(in the rows, 128 means zero)
One turn sends every row of this set to another row. A few are shown first. Where does it send the rows asked after them?
nena: [129 128 150 144 120 131 116 149 117 163 168 159 134]
Doru: [130 108 114 155 131 105  93 135  99 157 143 131 130]
foz: [120 128 133 145  87 137 152 130 127 138 147 149 154]
savu: [128 153 140 106 149 150 123 132 113 115 135 146 132]
fad: [123  80 146 139 127 117 149 115 128 130 122 126 159]
veke: [129 156 113 127 149 150 134 146 102 114 145 135 131]
nepi: [128 131  99 125 169 126 110 147 133 135 143 149 110]
toful: [129 128 102 128 170 136 105 150 131 139 142 144 112]
Kupov: [120  96 145 129 141 101 151 120 125  98 121 134 132]
zuti: [131 126 144 148 118 126 120 153 118 158 176 160 132]
tipan: [124  84 126 150 128 108 165 125 128 118 139 123 149]
rolan: [130  93 120 145 146 103 159 131 120  95 127 125 131]
Sas: [121  88 130 143 141 118 156 122 120 129 111 114 151]
vutab: [127 132 110 116 168 130 104 143 135 138 143 154 114]
Bepo: [116 146 102 125 139 131  97 140 140 131 132 145 119]
zaru: [125  89 124 146 136 116 167 124 127 118 118 118 145]
Tisa: [123 129 129 150  95 142 153 133 119 139 146 148 153]
Gamu: [125 107 132 137 122 102  85 126 108 156 138 142 131]
sima: [139  91 127 149 146 121 147 136 112 115 108 109 142]
retel: [122 110 108 154 123  88 103 132 105 142 158 142 124]
tevu: [132 152 123 120 154 160 123 142 102 124 130 130 137]
zer: [130  94 151 129 147 114 146 123 117 114 105 122 147]
fatu: [122 149  94 132 141 131  97 142 138 126 133 142 119]
daru: [119  83 139 135 126 107 160 115 136 117 135 132 148]
Dovod: [134 126 139 149 120 132 123 156 115 157 176 157 133]
Non: [120 143  99 131 144 135  96 138 134 130 129 139 120]
Zukun: [123 125 139 149  97 148 147 135 119 146 138 144 160]
zin: [123 125 145 140  91 144 145 127 127 143 142 154 157]
futuf: [117  90 141 130 134 113 160 114 129 124 113 126 149]
zoma: [119 146 101 126 141 131  90 141 139 132 128 145 123]
zuv: [130 129 112 116 167 135 105 143 135 142 137 147 116]
Nupum: [135 126 147 149 120 134 114 153 114 168 166 154 137]
dak: [135  76 131 149 131 119 160 126 121 130 123 116 155]
mizis: [118  86 131 134 138 107 169 115 133 114 123 126 143]
lev: [120 112 125 137 119  93  97 126 112 141 152 152 122]
zuku: [125 156 121 117 149 142 137 137 113 107 156 150 121]

Nupum turns into nena
foz turns into Tisa
Now these:
retel turns into Doru
savu turns into zuku
sima turns into zer
mizis turns into zaru
daru turns into tipan

One turn sends every row of this set to another row. A few are shown first. Where does it send the rows asked after them?
teraf: [122 114 140 132 144 114 166 140 141 134 129 163 170 144 150 129 172 100
 103  99 109 126 153 114 122 117 114 126 116 149 134 129 137 138 135 116
 115 133 120 113 159 141 134 134 130 112]
tidis: [133 131 133 133 143 127 153 112 118 150 107 118 133 124 145 124 131 157
 136 128 124 126 174 103 130 101 164 124 144 125 114 109 131  91 137 129
 109 130 108 122 151 123 115 113 133 150]
moz: [135 123  80 141 137 104 105 129 126 139 119 112 125 139 122 113 114 131
 135 132 124 145 118 115 108 125 112 151 120 148 135 156  96 139 155 127
 124 111 106 126 140 100 162 104 126 117]
sene: [121 138 135 131 134 119 150 111 139 152 111 120 137  96 137 139 137 166
 124 125 129 138 168  95 131  99 139 108 124 140 111 124 141 106 131 122
 112 144 107 113 144 115 125  98 131 136]
Pid: [118 135 128 137 117 142 129 155 145 129 145 126 122 119 107 139 124 147
 117 132 110 131 102 144 114 127 124 102 115 153 150 137 140 156 137 108
 137 127 142 122  87 127 151 135 112 106]
Kek: [111 114 139 120 128 119  96 101 103 120 110 117 134 114 101 137 125 158
 155 144 118 129 149 141 116 148 101 150 122 107 115 125 132 106 118 168
 138 125 133 136 112 121 143 118 116 121]
rebob: [109 102 138 118 162 126 134 140 131 136 123 156 145 134 126 104 138  85
 110 101 107 100 134 153 118 112 127 127 127 122 114  97 151 158 133 105
 134 129 133 125 131 119  99 143 149 158]
Saz: [ 95 118 127 125 133 139 135 117 130 136 111 146 154  92 136 122 123 100
 132 100 139 126 134 123 136 116 104 130 121 115  88 109 108 144 108 159
 111 132 105 152 122 135  99 149 151 150]
bip: [124 152 128 119 132 125 154 124 137 123 145 123 149 154 135 138 164 118
 127 133  98 144 125 132 102 128 128 122 130 129 170 133 153 129 136 126
 127 124 127 116 143 163 152 148 103  94]
vavok: [106 139 123 109 129 161 141 114 146  98 112 107 119 132 131 129 126 128
 133 136 137 147 120 126 119 111 147 121 133 138 151 148 144 122 111 126
 141 133 136 136  93 155 150 156 107 106]
seves: [117 123 151 118 121 113 158 137 118 140 140 175 143 102 131 115 144 113
 108 108 121 126 124 127 139 126 104 103 103 144 101 124 146 174 121 109
 128 133 123 126 108 127 118 136 136 142]
sason: [119 150 110 126 160 127 153 131 148 117 152 104 121 139 131 133 126 141
 153 130 134 128 106 144 102 136 144 138 150 111 140 118 136 123 132 119
 143 112 129 145 124 141 139 180 125 113]
Lon: [152 131 140 108 141 126  95 116 119 143 137 157 104 126 140 117 106 119
 126 141 110 147 115 154 129 150  92 133 152 129 159 147 112 107 144 128
 131 139 124 130 149 121 110 116 105 132]
vele: [124 119  95 136 121 133 103 147 115 140 112 112 113 150 119 106 112 116
 130 138 119 137 125  97 114 124 111 130 113 142 152 151 106 157 153 134
 122 129 106 133 127 114 157  98 129 114]
zopo: [153 138 134 111 139 130  91 113 109 142 126 158 108 116 130 123 117 115
 136 148 102 140 127 158 121 147 100 148 145 142 149 154 115 106 140 131
 126 142 125 126 143 124 104 121  98 126]
gef: [123 112 151 124 163 107 161 125 115 120 109 174 145 127 155 100 139 110
  97  85 140 135 127 125 153 111 119 120 136 135 137 127 130 142 115 121
 140 112 137 139 113 116 109 142 126 150]
pagil: [152 116 111 139 120 142 136 139 147 117 141 128 143 137 124 133 121 143
 132 127 108 128 111 163 103 142 152 131 134 152 129 137 108 114 139  93
 120 110 121 119 123 134 167 161 116 122]
labe: [120 117 146 117 118 124 114 109 104 117 119 124 131 130 119 133 122 156
 155 135 135 136 144 118 126 176  88 128 125  88 121 123 124 113 114 163
 140 128 112 141 126 130 155 122 120 124]
Siter: [109 158 128 114 138 140 163 122 131 116 145 105 124 139 137 131 145 127
 146 148 119 148 118 133 106 118 144 128 136 122 141 132 149 124 126 140
 137 124 127 133 121 169 145 167 114  99]
ziti: [123 124  94 124 124 115 103 116 102 140 115 110 119 157 124 105 122 115
 131 144 110 144 135 106 121 103 122 151 123 142 162 149 117 141 152 148
 119 111 128 143 123 119 145  97 116 116]
folo: [147  96 125 128 115 128 147 122 127 124 120 166 154 142 134 116 139 113
 118 104 111 112 154 142 129 120 152 150 118 162  91 132 120 130 128  95
 114 112 129 122 123 127 137 147 122 151]
Lom: [106  90 149 121 128 148  94 125 112 119 108 111 135 133 106 125 114 143
 147 147 112 129 148 142 110 151 102 129 125 102 120 115 122 104 127 167
 133 139 118 127 133 130 152 112 134 122]
zit: [153 147 135 107 131 131  94 120 115 144 135 160 103 120 128 124 115 113
 139 143 111 132 123 142 121 167  85 134 141 128 153 149 122 124 138 121
 128 150 117 133 146 125 106 122 101 128]
bubez: [ 92 123 127 119 138 129 139 103 136 133 108 146 158  93 143 123 129  98
 127  97 142 135 131 122 139 111 101 132 123 112  93 113 113 137 105 162
 117 128 106 147 130 134 101 146 147 148]
Lenoz: [124 118 112 131 135 152 144 141 169 119 155 108 133 128 131 138 107 151
 140 131 130 132 104 147 108 135 141 122 142 136 134 124 114 113 132 106
 121 122 122 144 124 141 158 168 137 108]
ritil: [128 142 110 127 161 122 134 136 145 117 141 112 124 162 119 124 128 120
 134 119 111 119 108 160  93 139 146 132 147 108 153 112 147 137 147 104
 158 109 134 117 131 128 141 160 114 133]
Deg: [130 142  83 116 118 103 110 107 115 140 127 111 125 162 124 112 134 110
 147 136 117 137 136  95 109 129 110 155 118 122 151 145 127 150 148 131
 120 116 108 141 144 123 153 109 118 117]
kod: [132 125  90 123 128 101 115 121 117 144 140 108 114 166 130 102 110 117
 136 135 117 149 118 116 111 128 115 142 127 118 135 136 112 149 162 132
 132 106 105 130 151 111 161 104 132 135]
Fek: [145 134 139 106 141 145  88 126 117 137 123 152  98 125 129 115 108 104
 129 144 106 138 121 153 117 154  94 129 143 129 154 148 119 118 143 126
 137 155 120 119 148 125 108 116 105 133]
basu: [108 103 135 133 155 127  94 122 131 113  99 114 144 124 111 138 123 150
 150 125 133 124 146 129 108 163  88 139 132  99 133 124 117 100 121 156
 138 139 113 130 140 115 149 119 128 113]
gezoz: [114 144 136 128 152 135 144 125 129 143  97 113 113 121 133 121 128 148
 130 119 140 121 168  89 129 110 146 100 135 112 124 108 153 125 134 124
 138 147 106 117 137 110 110 103 129 155]
Mav: [119 127 144 130 113 111 157 145 125 146 151 165 133 118 123 128 146 122
 106 111 115 119 133 122 133 124 112 111  97 151 102 126 150 180 139 109
 136 125 135 121 105 122 127 128 128 133]
vul: [121 146 126 134 138 118 141 123 138 161 126 115 127 105 123 139 131 162
 143 126 126 108 168  97 121 118 139 114 127 118 108  99 153 126 140 111
 114 144 106 127 143 109 109 110 139 146]
devuz: [ 91 119 131 121 142 136 142 113 131 136 111 143 153  99 143 117 124  93
 125  98 139 133 129 128 134 113 105 125 124 107  89 108 111 142 111 163
 120 131 102 142 134 136 101 148 154 154]
rav: [148 138 130 110 145 126  89 117 131 140 126 156 114 111 130 129 119 114
 131 138 110 141 122 148 117 154  85 139 141 139 155 159 115 111 139 121
 126 153 117 119 155 120 110 117 102 120]
dus: [121 111 142 125 155 117 158 134 132 131 119 171 176 126 150 119 168  91
 109  97 112 119 144 123 123 118 110 126 122 142 132 123 134 135 120 114
 108 139 113 124 156 141 115 148 140 122]
mada: [109 107 151 126 149 108 115 117 114 126 127 117 138 126 123 133 118 162
 140 134 126 147 133 135 121 154  85 129 137  94 129 117 118 100 130 175
 143 120 122 133 141 120 151 113 130 117]
geko: [131 111 141 131 149 112 161 126 124 116 112 166 135 153 153 109 135 119
  95  80 141 130 136 112 156 115 130 125 133 140 143 131 128 142 125 114
 148 103 144 136 107 114 127 134 113 148]
dit: [130 120 134 127 132 132 140 112 135 144 112 118 119 122 139 121 104 165
 126 117 139 126 161 101 142 110 154 103 142 118 114 104 134 108 133 113
 122 131 113 132 132 104 120 104 135 168]
Dages: [ 94 118 126 129 145 134 138 114 131 137 108 145 155  92 138 120 123  99
 129 101 137 129 130 134 132 108 110 136 126 117  86 108 104 135 112 165
 116 125 109 145 128 132  98 150 151 150]
dunag: [ 91 116 131 119 133 133 137 107 131 138 116 146 153  96 142 119 121 102
 124 102 138 134 129 128 142 106 106 128 124 112  94 107 111 139 109 166
 114 126 114 154 121 135  99 145 151 153]
paz: [140  97 129 117 123 120 143 114 123 124 117 175 162 114 134 111 138 108
 118 104 115 113 140 150 132 115 140 144 120 156  90 127 124 132 113  95
 111 116 127 129 115 124 121 152 132 159]
tupi: [ 97 123 121 124 135 154 129 135 172 117 141 103 122 111 116 141 112 145
 125 138 130 141 104 145 114 108 133 113 127 148 143 134 136 129 127 115
 134 135 143 134  96 136 150 147 128 101]
Mov: [129 132 131 121 128 145 139 120 128 103 110 129 127 153 137 124 131 132
 115 118 127 144 119 126 133 118 144 119 140 140 185 147 135 124 119 120
 144 113 147 135  91 139 151 144  89 117]
dalif: [109 108 130 127 164 123 136 146 140 132 122 146 132 155 123 112 139  90
 108  95 110  99 144 144 114 112 137 135 125 125 120 102 154 161 146 105
 151 121 142 116 130 114 110 135 136 152]

vele turns into ziti
dunag turns into bubez
Now these:
gezoz turns into tidis
Kek turns into labe
zit turns into Lon
paz turns into seves
pagil turns into Pid
Lenoz turns into tupi
geko turns into teraf

